50 stands for zero in the data rows.
Some points:
99,44,50,36,34,59,49,43,43,67,39,53,35,31,61,29,52,44,67,34,60,50,33,70,32,44,58,40,82,42,37,63,59,38,37,51,56,48,31,13,38
83,28,41,55,33,0,50,43,29,27,18,47,46,41,52,59,71,21,54,81,34,61,13,35,44,51,73,60,0,34,54,72,59,50,59,40,55,66,55,32,41
53,30,34,58,38,47,60,53,25,36,79,52,38,36,40,43,59,50,66,42,44,26,40,13,47,47,12,67,73,51,66,55,29,78,26,60,63,48,39,52,69
51,64,41,55,61,62,67,70,52,69,36,17,24,74,68,41,38,81,77,43,66,65,58,72,86,59,43,44,52,82,44,12,59,38,35,38,6,45,79,64,71
84,48,66,31,61,35,49,41,27,47,55,57,53,20,67,10,44,55,52,18,18,33,50,47,53,63,51,44,16,49,59,35,53,28,66,60,21,63,2,32,56
72,10,17,54,46,44,74,50,49,78,67,52,57,64,57,63,75,43,16,51,84,56,60,85,35,53,71,44,65,39,27,68,26,52,81,21,49,11,49,88,70
58,53,64,43,58,65,64,48,43,51,44,15,83,14,67,51,42,36,77,66,64,53,61,67,39,87,55,33,50,51,68,28,59,83,55,72,62,54,57,56,50
68,45,54,21,72,47,59,53,44,63,46,69,35,40,44,95,39,56,63,69,60,16,26,43,64,32,44,51,34,41,43,44,34,33,61,46,88,43,54,54,32
62,53,62,52,33,58,73,69,26,51,63,37,56,39,52,54,59,27,38,54,26,39,19,51,68,62,43,60,39,5,25,56,45,21,54,68,81,34,16,53,83
50,39,45,76,63,24,17,46,38,50,51,57,39,27,35,19,20,45,41,46,54,48,46,11,29,62,90,46,60,66,32,34,45,44,25,35,31,66,24,39,66
66,99,56,31,27,61,21,73,39,52,40,78,39,36,67,47,31,70,43,73,30,40,66,20,27,39,39,37,23,27,75,72,59,17,32,47,42,19,43,58,57
40,54,80,55,28,74,49,36,68,33,72,42,40,60,65,49,63,42,32,58,17,38,43,26,58,38,30,68,59,78,31,47,40,60,52,48,33,32,50,61,28
37,33,52,71,54,71,43,36,55,64,58,62,49,32,66,53,61,48,83,30,66,64,46,41,10,60,58,56,41,21,44,48,28,54,76,43,35,47,89,71,49
34,3,54,44,37,60,51,55,13,40,64,27,43,79,11,60,40,34,35,42,45,67,71,72,42,33,52,43,31,53,64,28,52,64,54,26,51,61,50,49,32
77,61,55,69,74,54,65,51,28,45,38,46,31,84,69,60,82,39,27,36,59,52,89,59,43,50,80,48,49,55,53,57,62,49,24,68,99,70,66,24,20
66,45,55,73,48,79,41,48,58,35,64,78,64,98,52,76,46,71,63,20,57,53,31,78,38,59,56,26,52,57,72,58,25,45,50,77,49,51,27,43,60
42,49,45,65,57,82,72,32,74,33,29,39,20,39,40,65,19,58,55,63,54,56,75,19,44,43,71,38,40,54,22,65,25,42,89,70,55,43,23,20,48
41,47,38,47,54,55,40,52,51,27,59,54,60,60,43,77,52,44,34,70,27,70,65,93,51,43,85,55,71,56,88,22,22,43,77,41,86,74,61,54,55
50,67,36,25,53,59,52,37,50,59,69,38,78,43,48,44,30,72,66,53,67,34,32,0,89,30,37,74,59,30,36,39,40,42,16,43,34,87,19,57,54
44,82,52,25,41,42,70,59,67,48,26,83,43,40,16,14,71,67,63,69,38,72,81,54,44,53,37,57,42,49,40,24,21,66,61,46,82,43,32,48,37
26,22,54,35,73,54,13,62,86,59,61,45,50,71,46,55,42,57,50,25,39,53,37,18,69,56,60,31,77,25,60,18,65,50,49,55,77,21,39,75,28
37,31,48,53,63,61,34,47,63,58,66,55,52,50,52,4,34,52,30,63,62,50,51,67,48,66,40,73,72,90,42,84,70,39,37,60,69,43,5,51,60
47,59,43,60,47,67,62,40,15,68,28,72,88,70,35,60,43,24,43,76,53,72,64,35,51,64,38,83,51,38,76,42,55,62,47,51,36,14,51,37,35
46,51,77,59,42,29,60,52,64,41,26,31,77,37,19,43,50,71,38,48,52,61,75,47,75,48,66,64,96,36,63,57,22,20,29,72,30,37,90,37,55
38,55,50,46,47,49,51,64,54,43,46,36,58,70,73,26,67,0,55,61,63,42,44,44,39,26,58,49,76,73,65,31,42,66,61,79,43,34,76,51,48
58,45,63,70,32,28,48,63,67,59,28,28,54,79,19,81,60,53,38,63,55,53,40,56,25,83,38,48,40,86,58,37,9,61,40,49,71,38,89,79,42
70,55,65,45,62,26,47,32,37,55,27,51,36,52,85,54,48,53,0,39,61,25,38,43,70,38,46,25,66,28,47,49,16,75,91,47,38,71,28,77,54
41,99,50,58,48,48,35,62,65,17,42,31,69,33,58,35,52,58,37,31,61,59,49,75,39,30,62,59,13,57,45,83,37,60,28,25,67,45,27,63,11
37,35,33,30,41,40,57,69,57,12,67,53,56,45,73,31,31,70,43,55,58,34,43,57,69,66,44,52,53,25,58,70,62,57,55,50,46,48,66,39,35
36,35,51,68,46,35,89,58,69,65,50,59,76,87,77,54,26,51,51,83,55,60,10,51,23,45,42,35,58,52,71,27,53,34,60,39,56,69,35,44,35
66,26,79,29,61,57,40,36,59,61,64,67,45,28,58,56,57,78,25,53,48,35,66,34,50,65,66,98,37,52,52,65,74,43,74,77,23,66,27,65,52
59,48,58,68,30,43,49,59,50,58,41,34,43,13,27,68,72,13,37,85,28,61,20,89,30,66,27,30,37,36,32,83,17,72,53,28,15,82,84,2,21
8,12,61,46,48,51,31,53,15,52,50,50,69,37,53,51,78,78,71,41,47,76,48,32,73,41,36,7,57,74,38,75,45,35,44,35,30,57,42,66,34
40,60,67,81,39,76,43,49,65,79,47,37,23,41,48,60,75,57,47,51,61,69,43,49,69,35,67,43,41,38,85,39,76,48,38,37,46,64,42,19,73
62,55,61,52,54,52,73,35,55,42,52,48,34,43,32,39,42,40,51,28,49,47,21,53,40,62,47,77,82,63,59,43,52,46,55,2,46,53,78,64,51
42,46,51,53,57,58,72,41,74,53,29,76,46,41,50,53,29,21,38,36,40,76,42,49,99,66,59,36,44,63,52,78,58,76,12,62,65,47,78,74,62
54,62,45,9,82,57,68,28,63,31,71,47,41,38,15,41,63,32,35,62,68,36,43,42,46,47,40,27,37,47,83,57,58,34,37,47,24,17,37,44,67
29,40,68,63,53,37,44,18,49,63,45,40,48,44,51,36,25,41,72,16,43,40,34,54,64,35,12,42,46,47,34,47,72,46,70,35,73,38,79,42,47
55,65,39,55,65,44,60,61,46,58,66,43,93,58,34,57,55,46,18,17,31,41,34,49,38,50,76,47,32,68,0,45,43,67,43,43,34,41,99,20,69
23,73,59,74,39,36,74,47,55,65,60,59,81,68,45,35,66,26,53,44,52,32,92,49,56,44,45,35,18,43,72,68,32,25,20,43,46,72,26,64,41
95,61,71,67,70,53,24,52,32,25,55,52,49,65,30,45,33,54,36,53,67,49,75,59,60,41,17,42,45,22,20,42,76,52,48,89,50,68,52,52,53
44,63,21,33,57,86,53,32,35,47,6,53,48,48,59,35,45,47,46,46,30,47,65,51,17,53,55,56,68,60,52,75,90,23,39,45,54,75,61,74,59
62,28,37,50,54,64,19,50,78,30,29,63,63,79,49,48,51,24,99,53,62,39,72,46,73,57,41,63,48,45,39,45,26,48,58,22,45,61,47,39,74
64,53,53,53,23,42,37,59,58,70,86,39,50,53,53,34,32,59,54,54,38,50,71,35,71,59,40,34,58,77,50,70,54,55,85,23,56,60,88,40,49
59,26,65,24,32,43,48,82,65,51,44,59,57,41,50,68,41,34,57,31,59,74,75,51,38,31,85,56,59,51,55,51,64,75,39,64,55,42,42,43,54
23,68,42,32,37,98,26,56,65,63,73,56,58,55,57,38,44,48,37,48,48,34,67,49,45,43,39,52,44,42,51,43,57,56,47,72,79,52,37,55,84
59,35,39,78,41,69,53,48,53,45,40,67,67,28,39,46,67,68,75,76,48,0,55,62,78,34,80,37,45,65,50,27,85,76,53,42,43,38,56,59,35
24,32,54,49,50,43,78,53,67,29,61,70,43,46,54,50,74,57,51,65,53,78,50,33,30,48,37,38,55,44,18,22,70,53,31,24,39,55,81,51,51
38,70,56,41,75,24,59,36,26,46,60,50,17,86,39,22,43,74,92,78,33,60,40,64,27,35,83,57,55,36,54,87,52,61,56,57,44,48,58,80,67
55,13,9,45,66,79,42,58,51,77,54,30,32,56,65,20,50,65,39,48,35,60,51,55,58,48,33,71,24,42,66,48,35,57,32,67,52,46,59,31,20
30,32,60,66,60,51,38,63,18,36,67,56,47,9,68,68,41,54,49,44,53,44,36,47,47,48,43,66,61,68,52,27,44,37,76,29,59,15,55,68,64
46,48,0,62,21,22,33,42,59,42,29,37,58,41,35,58,61,65,48,43,62,55,34,65,39,33,21,34,36,59,74,34,44,45,44,92,64,50,72,41,63
43,60,42,51,55,29,53,47,51,60,36,38,52,69,70,56,55,74,54,37,30,54,55,64,61,63,30,55,83,37,36,41,75,65,44,49,49,34,0,39,63
39,80,51,44,65,63,35,74,48,49,41,69,56,59,26,69,59,53,47,42,69,68,15,49,65,39,45,78,49,66,46,69,69,57,83,65,52,72,42,44,41
12,83,44,27,14,50,40,44,38,47,60,68,25,77,56,61,38,56,44,46,82,56,60,82,75,78,90,56,54,62,35,7,49,43,31,89,51,53,46,60,26
69,47,68,25,63,17,24,12,56,56,68,43,63,37,76,76,48,54,49,71,43,55,57,60,35,51,55,60,32,44,34,56,58,47,35,57,53,37,45,58,82
26,56,52,21,54,21,58,58,39,51,19,44,23,62,64,73,54,59,38,37,55,3,65,46,19,60,23,57,51,36,52,71,70,53,61,45,30,53,32,0,78
50,60,41,75,70,15,50,71,72,68,54,47,42,14,48,69,41,34,84,46,30,53,61,75,43,32,22,53,57,52,47,36,53,48,44,59,14,70,42,75,29
61,95,29,68,42,56,65,43,54,44,89,43,31,62,45,64,62,51,69,36,53,66,49,18,47,60,54,27,64,61,45,75,76,37,72,27,45,54,62,67,24
Along one direction, these points spread out more than along any other. How many in every 100 of the points above lie lower along it than each point below? Answers are rounded to whole numbers. More than half of the points above lie lower than the first one.
37,31,48,53,63,61,34,47,63,58,66,55,52,50,52,4,34,52,30,63,62,50,51,67,48,66,40,73,72,90,42,84,70,39,37,60,69,43,5,51,60 92
50,67,36,25,53,59,52,37,50,59,69,38,78,43,48,44,30,72,66,53,67,34,32,0,89,30,37,74,59,30,36,39,40,42,16,43,34,87,19,57,54 97
40,60,67,81,39,76,43,49,65,79,47,37,23,41,48,60,75,57,47,51,61,69,43,49,69,35,67,43,41,38,85,39,76,48,38,37,46,64,42,19,73 54
23,73,59,74,39,36,74,47,55,65,60,59,81,68,45,35,66,26,53,44,52,32,92,49,56,44,45,35,18,43,72,68,32,25,20,43,46,72,26,64,41 61
95,61,71,67,70,53,24,52,32,25,55,52,49,65,30,45,33,54,36,53,67,49,75,59,60,41,17,42,45,22,20,42,76,52,48,89,50,68,52,52,53 80
37,33,52,71,54,71,43,36,55,64,58,62,49,32,66,53,61,48,83,30,66,64,46,41,10,60,58,56,41,21,44,48,28,54,76,43,35,47,89,71,49 12
26,22,54,35,73,54,13,62,86,59,61,45,50,71,46,55,42,57,50,25,39,53,37,18,69,56,60,31,77,25,60,18,65,50,49,55,77,21,39,75,28 68
12,83,44,27,14,50,40,44,38,47,60,68,25,77,56,61,38,56,44,46,82,56,60,82,75,78,90,56,54,62,35,7,49,43,31,89,51,53,46,60,26 46
47,59,43,60,47,67,62,40,15,68,28,72,88,70,35,60,43,24,43,76,53,72,64,35,51,64,38,83,51,38,76,42,55,62,47,51,36,14,51,37,35 32
59,48,58,68,30,43,49,59,50,58,41,34,43,13,27,68,72,13,37,85,28,61,20,89,30,66,27,30,37,36,32,83,17,72,53,28,15,82,84,2,21 2
64,53,53,53,23,42,37,59,58,70,86,39,50,53,53,34,32,59,54,54,38,50,71,35,71,59,40,34,58,77,50,70,54,55,85,23,56,60,88,40,49 29
